a =
[[120 119 128 134 121 132 127 118 138 127 133 120 124 119 136]
 [134 128 119 124 134 122 113 150 131 116 108 145 128 148 132]
 [121 121 126 130 129 125 124 112 120 121 120 117 112 109 122]
 [122 143 122 114 112 119 132 116 119 136 138 117 140 130 117]
 [130 144 139 124 132 133 152 119 119 147 152 119 135 116 120]
 [134 138 120 118 132 121 120 143 131 121 120 139 139 145 128]
 [123 145 125 117 116 121 140 112 115 140 144 116 139 122 116]
 [126 112 134 139 135 135 122 125 131 122 120 125 111 117 134]
 [137 141 127 121 134 122 128 137 118 130 125 135 134 138 119]
 [131 147 122 117 126 121 126 128 119 126 124 127 135 134 119]
 [136 132 137 132 141 131 137 126 119 136 132 128 119 123 122]
 [114 127 132 121 117 127 131 105 121 131 138 109 130 109 119]]
Report the bottom-right entry.
A: 119
Report the entry just right of the smallest entry.
A: 121
The 1st entry, reading row by row -> 120
Report the fifth entry, reading row by row.
A: 121
Report the fifth-last entry, reading row by row.
A: 138
Report the top-right entry.
A: 136
The 3rd-last entry, reading row by row -> 130
Report the second entry on the main diagonal.
A: 128
Report the largest entry in the first row.
A: 138
The smallest entry in the last column -> 116
Report the smallest entry in the first row.
A: 118
The entry in the bottom-left corner -> 114
The second entry on the diagonal from the top-right corner is 148
Report the entry just left of the smallest entry.
A: 131
The 2nd entry from the end, reading row by row is 109
The smallest entry: 105
The entry directly below 148 -> 109
Report the third entry on the main diagonal.
A: 126
Report the fourth entry from the end, reading row by row.
A: 109

Read these off the table that follows. Counting starts at 1.
1) Give the entry at row 3, column 3.
2) Give the entry in row 1 and column 2.
3) Give the bottom-left entry.
4) Give the entry directly above the smallest entry.
5) Give the entry in row 2 and column 1.
6) Give the entry directly below the centre entry.
7) Give the bottom-right entry.
8) Give the entry just right of the centre entry.
[[108 136 139 110 121 123 152]
 [126 110 141 119 120 124 121]
 [115 101 153 114 105 131 122]
 [129 141 117 126 132 119 134]
 [116 145 126 126 128 133 147]
 [141 147 110 144 150 130 131]
 [138 152 109 144 148 132 134]]
1) 153
2) 136
3) 138
4) 110
5) 126
6) 126
7) 134
8) 132

[[119 122 123 148 123]
 [121 125 129 142 124]
 [129 127 103 125 118]
 [134 124 112 129 132]
 [133 108 124 141 138]
 [114 127 126 149 120]
 [124 118 136 138 131]
 [130 125 116 125 124]
 [141 116 120 126 139]
 [130 123 114 137 130]
 [125 109 143 151 139]
 [133 111 137 138 142]
 [130 118 129 139 135]
 [131 125 102 124 119]
 [111 110 148 156 129]
 [132 120 127 136 138]]
Counting starts at 1.
The entry directly above the largest entry?
Answer: 124
The entry at row 3, column 1 is 129
The entry at row 1, column 2: 122
The entry in row 2 and column 1?
Answer: 121
The entry in the bottom-right corner?
Answer: 138
The top-left entry?
Answer: 119
The entry at row 1, column 3 -> 123
The entry just left of the largest entry?
Answer: 148
The entry in row 2 and column 2?
Answer: 125
The entry directly above the smallest entry is 129
The entry at row 3, column 2: 127
The bottom-left entry?
Answer: 132
The entry directly below the largest entry -> 136
The entry just right of the largest entry?
Answer: 129
The entry directly below 143?
Answer: 137
The largest entry is 156
The entry just left of the smallest entry: 125
The smallest entry?
Answer: 102

((144, 115, 140, 124, 127, 126, 140, 119, 119, 129, 132, 124, 152, 132, 141, 116), (150, 125, 138, 126, 124, 129, 129, 116, 123, 130, 128, 126, 143, 142, 134, 125))
What is the entry just right of the largest entry?
Answer: 132
The entry just right of 127 -> 126
What is the smallest entry?
Answer: 115
The entry just right of 138 is 126
